In the rows, zero is written as 128.
A single turn carries every row of the set below to another of its rows. Some are shown first; where does it send the rows asked next?
z_304: [104 152 127 143 127  80 145 121 149 123  63 151 133 105 148 115  97 119
 123 135 127 151 120 135 138 125]
z_968: [132 123 131 132 141 107 191 128 110 118 100 130 156 127 160 136 110 111
 157 144 159 138 126 105 107 140]
z_842: [147 135 145 137 173 128 149 125 143 110 108 106 147 129 115 174 109 104
 138 134 131 148 149  86 116 125]
z_932: [136 146  99 132 156 112 136 137 126  64 116 146 147 122 124 163 122  98
 102 123 154 146 126 108 157 115]
z_712: [138 117 140 134 145 119 140 101  94 150 141 147 170  96 147 160  79 110
 142 113 125 131 122 118  87 139]
z_662: [133 121 120 146 139 124 128 102 130 131 151 118 123  97 131  99 116  58
 118 126 129 120 151 163  98 135]
z_47: [124 138 118 145 134 133 148 123 139 138 159 119 139 106 133  53 111 118
 125 125 135 137 145 122  88 129]
z_651: [122 115 116 139 100  99 124 131  95 136 141 133 153  85 147 152  82 124
 137 124 108 139 106 113  91 149]
z_837: [146 156 152 147 143 116 146 126 111  79 103 156 109 115  98 153 107 122
 129 134 148 151 144  70 133 124]
z_428: [136 141 123 146 120 102 125 134 135  70 109 122 116 114 138 130  92 105
 108 156 151 165 117 114 143 159]
z_607: [102 160  97 154 137 128 123 129 137 123 164 120 126  89 112 123 130 100
  99 123  94 132 153 126 126 101]
z_858: [115 147 149 153 166  80 143 108 147 129  78 145 148 138 133 141 123 112
 137 128 132 134 148 112 106  95]
z_495: [142 135 103 126 103 130 108 161 114 127 144 129 114 112 115  80 112 132
 127 129 173 136 146 121 133 117]
z_561: [132 135 137 155 128  65 102 123 142 103  63 141 110 118 109 123 111 107
 122 132 136 151 132 120 121 120]
z_584: [112 146 113 153 153  70 117 116 138 104  76 154 156 133 143 124 122 103
 114 124 126 132 126 120 117  93]
z_437: [117 156 111 121 126 166 126 133  96 156 125 149 137  93 129 131 104 102
 138 118 101 108 160 124 133  97]
z_846: [128 138 148 130 135 123 135 124 117 127 162 151 135 112 129 213 106 109
 130 119 136 137 148 124 108 119]
z_282: [144 118  82 128 109 114 119 148  76 140 128 143 125  79 109 101 125 102
 135 110 143 114 139 132 136 110]
z_597: [141 129 110 107 131 169 146 147 148 157 133 115 130  92 107 115 110 107
 140 102 137 129 160 134 116 118]
z_320: [127 162 128 149 130 141 108 120  97 150 145 133 124 110 145  90  91 131
 123 157 140 133 155 125 155 119]
z_173: [121 125 116 142 111  92 115 123  97 114 161 141 152 110 171 149  87 113
 115 144 146 140 111 139 106 144]
z_63: [156 121 129 140 153 132 138 114 115 169 139 112 121  81  97 115 114 109
 134 124 156 136 163 138 149 129]
z_764: [135 138 122 132 156  90 107 130 152 124  70 134 137 131 127 158 117 104
 124 131 152 144 142 139 150 100]
z_993: [136 122  95 140 122  94 118 145 100  79  99 124 157 132 152 124 106 105
 130 140 132 134 109  87 111 130]
z_35: [126 126 140 142 136  85 129 120 155 130  54 135 124 106 114 138 109  93
 139 116 111 141 133 128  98 122]
z_26: [131 125 153 139 129 103 172 112 102 141 149 157 137  82 119 177 107 123
 145 111 140 141 135 118  94 138]
z_430: [130 133 111 148 121  86 123 113 101  98 162 157 141  78 129 148  97 116
  94 115 146 150 105 129 131 141]
z_874: [148 137 130 149 141 102  89 112  86 104 160 163 145 106 118 168  93 123
 105 120 149 141 127 108 129 121]
z_948: [107 148 128 161 112 107 151 134 107 152 158 119 118 107 131  99 129 127
 143 149 121 127 161 110  93 113]
z_470: [116 147 116 115 106 157 152 150 112 145 138 155 131 113 142  87 113 124
 149 117 143 116 156 120  96 105]
z_46: [124 164 116 128 140 158 121 131 146 119 159 138 128 108 123  91 103 120
 102 124 150 142 157 136 148 112]
z_493: [142 135 134 150 115 112 116 127  93 117 153 149  94 115 107 119 144  85
 133 129 150 112 173 132  98 107]
z_717: [125 129 115 138 136 119 162 113 122  94  85 138 156  94 146 112  80  91
 126 124 109 145 106 104 109 155]
z_414: [138 123  90 124 118 140 100 139 128 114 140 132 136 105 119  73 111  86
 118 103 131 119 139 133  92 117]
z_388: [126 123 123 129 131  77 127 139 130 139  56 137 150 134 153 141 114 106
 149 134 148 131 130 134 122 108]
z_730: [125 155 113 132 131 145 131 144 134 111 160 151 118 107  89 104 138 118
 118 100 132 129 162 103 102  87]
z_628: [138 140 146 148 133 110 108 126 117 124 160 133 125  91 104 189  89 136
 113 123 128 158 138 103 128 132]
z_275: [150 132 149 134 138 146 122 130 134 139 151 124 109 125  97  97 119 110
 142 123 161 132 175 115  91 116]
z_365: [108 160 140 136 130  92 148 131 146 120  63 167 114 106 117 149 111 123
 127 123 131 147 143 120 141 100]
z_884: [129 130 136 117 117 130 173 144 129 104  84 136 121 105 125 175 110  89
 155 122 119 136 140 102  97 137]

z_993 goes to z_884
z_948 goes to z_493
z_26 goes to z_874
And these:
z_730 goes to z_414
z_304 goes to z_858

A single turn carries every row of the set below to another of its rows. Some are shown first; where does it send the rows asked next?
z_810: [133 109 151 111 106 137 122 134 121 122  99  97 133 148 123 133 100 181
 167 134 137 138 136 113 137 173 111 121 110 134 135 158 151 121 115 145
 143 118 109]
z_909: [113 109 166 133 115 120  92  91 174 120 146  89 162 148 124 140 104 157
 161  93 128 120 155 111 114 141  67 140 104  86 151  92 122 124 128 141
 147 111 110]
z_616: [128  73 156 120 134 106 106 112 129 132 140 109 124 125 145 128  88 152
 110 134 112 145 128 150 145 150 141 119 146 112 163 129 131 145 175 155
 146 141 107]
z_786: [180 103 131 145 130 108 102 128 168 176 159 109 124  97 134 127 112 113
 139  92 130 115 144 127 121 146 129  98 129 117 132 128 135 108 111 148
 143 140 103]
z_64: [ 89  99 140 121 115 129 102 131 159 134 181 104 167 108 182 108  82 169
 152 140 131 114 165 111 126 144 143 124 101  92 118 125 156  89 161 154
 163 129 116]
z_794: [131  99 133  97 106 114 106 126 168  84 158 141 120 115 187  88 128 191
 133 118 144 101 113 155 148 151 118 125 110  98 144 142 128  92 125 163
 115 124 124]
z_396: [116 115 152 121 116  89  97 127 167  97 172 114  85 119 178 136 140 152
 136 104 109 142 121 197 114 118 136 135 112  76 157 116 141 103 130 153
 134 143 111]
z_979: [143  68  89 135  97 140 134 134 159 152 133  98 147  93 169 125 136 125
 149 105 115 122 149 136  93 151 124 146 118 120 132  96 149  94 143 132
 117 128 103]
z_403: [131 131 127 131 135 128 116 120 143 125 141 114 147 109 168  95  84 147
 169 101 107 118 124 115  91 128 116 106 129 126  95 124 140 110 125 105
 132 135  86]
z_674: [152 108 106 124 157 100 103 106 131 122 127 137 147 129 138 129 110 181
 137  93 145 103 152 171 159 124 128 137  99  87 135 135 163  95 108 167
 180 122 118]
z_577: [136  61 130 141 136 126 114 118 134 151 144 120 146 128 138 152 109 155
 109 119 108 152 140 149 147 165 153 109 121  91 139 111 137 128 169 177
 128 151 111]
z_593: [123  78 115 154 135 128  69 108 124  77 136 131 111 133 164 135 112 151
 135 120 151  92 133 146 105 109 108 137 136 122 146  98 130 103 162 122
 136 136 101]
z_415: [144 123 147 131 136 111 123 121 136 118 119 149 134 192 151 130 131 181
 132 114 128  83 131 157 101 157 127 138  83 144 154 129 146 121 140 157
 135 141 102]
z_698: [ 97 107 127 134 113 135  70 133 132 114 175  99 152 128 175 108  74 170
 152 137 118 130 162 139 109 146 156 107  80  82 143 114 140  85 163 147
 165 133 102]
z_567: [159  83 123 160 113 147  91 102 139 144 155 121  96 130 168 137 101 138
 151 111 159 141 164 151 108 111 158 139  71 113 160 110 141  81 113 158
 131 131  95]
z_675: [141 104 154 114 125 150  64 133 144 130 132 105 149 147 100 151 147 166
 124 131 152 121 134 130 133 181 139 134  87 106 152 100 135  93 108 163
 165 150 107]
z_226: [123  80 133 127 131 123 107 151 158 102 141 121 130 109 121 105 134 158
 125 123 138  93 149 193 125 164 119 122  84  74 127 126 158 130  84 168
 136 145  66]
z_522: [ 79 142 139 121 112 125  92 111 144  99 139 117 151 121 144 175 114 159
 129 167  99 136 159 162 128 145 130 129  85 133 140 107 129 108 130 108
 130 121  78]
z_357: [117 106 125 102 111 151 104 138 108 126 143 127 109 105 117 112 145 163
 145 134 141 126 140 109 104 175  97 146 104 135 168 129 153 105 134 179
 151 136 118]
z_464: [123  91 149 136 123 112 154 119 163  94 171 120 122  99 178 130 159 160
 148 112 113 140 158 177 131 137 113 119 101  82 104 140 121 116 142 157
 113 140 130]
z_959: [135 117 127 117 112 125 100  99 147 110 152 118 176 132 139 117 125 157
 141 124 106 126 152 170 126 117  93 129 127  36 130  91 126 109 130 104
 133 134  97]
z_405: [185 118 144 125 125 129 126 141 181 138 131 110 136 164 136 109 143 151
 121 110 132 103 153 137 102 156 140 136  75 144 152 126 135 134 137 154
 134 136 131]
z_399: [113  91 146 127 130 137 110 135 164 120 105 111 110  98 147 102 106 174
 135 132 153 114 159 192 128 128 121 138  91 100 153 158 142 132  80 166
 116 129 104]
z_127: [134 117 103 113 114 164  80 153 115 111 152 133 113 133 119 125 136 164
 139 128 150 132 138 109 127 166 101 136 105 119 158 134 148 104 133 188
 123 135 111]
z_14: [139 132 123 158 146 102 115 108 148 100 110 103 144 129 143 145  92 181
 136  96 125 143 152 135 139 145 109 137  79 144 155 110 124 124 131 164
 177  87  93]
z_770: [106 140 156 181  98 115 113 107 182 123 149 118 135 156 150 136 152 144
 131 142 126  91 169 146  92 121 139 123  79 115 159 101 139  97 138 138
 129 141 120]
z_125: [102 115 139 149  91 139 104  98 183 126 134 111 152 157 127 155 100 144
 162 107 117 141 139 130 126 161  81 124  74  89 163 104 116 100 133 129
 138 105  93]
z_751: [161 107 104 102 141 106 122 112 152 119 122 117 158 106 128  87 116 137
 142 126 126 139 145 178 146 150 142 143  79 107 152 147 137  97 117 135
 175 114 113]
z_121: [127 122 129 157 129 159  81 110 160 153 155 134 136 103 172 129 126 149
 123 106 139  99 136 140 110 125 139 102  96 110 136  87 102  71 121 118
 166 151 100]
z_303: [113 111 135 144  90 129 131  91 174 140 120 127 127 112 140 132 102 154
 147 128 119 134 150 159 125 101 104 124 115  55 146 111 152  98 131 103
 154 123 134]
z_426: [139  82 127 124 109 113 111 123 153  96 146 122 111 103 152  86 137 183
 150  95 115 125 127 162  93 164 140 109  72  80 136 107 153  90 118 177
 131 142 144]
z_341: [104 107 136 125 102 145 117 161 168 118 119 104 122  95 162 105 129 172
 126 139 120 122 150 206 101 142 112 137  97  76 148 112 132 124 102 130
 136 134  67]
z_381: [140 123 121 138 159 105 108 112 184 113 134 110 172 124 128 142 121 155
 122 104 124 144 136 130 139 163 122 164  77 138 141  92 133 112 128 166
 164  99  89]
z_921: [101 136 131 123 112 154 115 119 120  92 192 115 105 102 139 142 140 140
 124 137 111 144 180 129 126 121 111 127  89 125 141 102 140 140 138 139
 131 137  87]
z_499: [149  75 148 112 128 106 131  98 125 109 184 127 149 124 163 102 116 133
 160 129 146 102 149 130 118 146 112 156 112 130 113 123 152 113 128 140
 137 130  53]
z_171: [128 152 146 150  99 101 123 127 158 112 155  90 164 165 165 116 137 155
 153 129 101  94 173 136  92 124 115 127 114 115 140 118 144 127 132 136
  97 128  95]
z_40: [129 106 142 146 160 110  87  82 112 136 134 156 138 122 149 134 106 141
 153 123 126 114 125 165 109 146 118 110 120 133 141 146  99  92 122 140
 127 147  82]
z_920: [ 86 140 128 115 116 152 116 118 133 126 184 122 106 101 150 162 132 149
 126 123 106 147 167 125 120 112 119 149  98 122 141 101 169 125 126 157
 116 136  95]
z_733: [103  98 145 149 138 146 111 152 179  93 125 123 118 102 140 117 119 181
 131 132 149 106 155 175 111 115 102 135 108  68 100 119 159 136 106 146
 127 144 101]
z_236: [127 130 145 132 113 125 100 134 162 124 155  76 136 100 131 176 115 166
 128 122 112 122 198 118 124 122 125 117 102 113 108  89 164 137 117 136
 143 123 120]

z_522 goes to z_675
z_341 goes to z_226
And these:
z_567 goes to z_979
z_770 goes to z_405
z_698 goes to z_577
z_14 goes to z_125
z_396 goes to z_426
z_786 goes to z_403
z_303 goes to z_751
z_357 goes to z_921

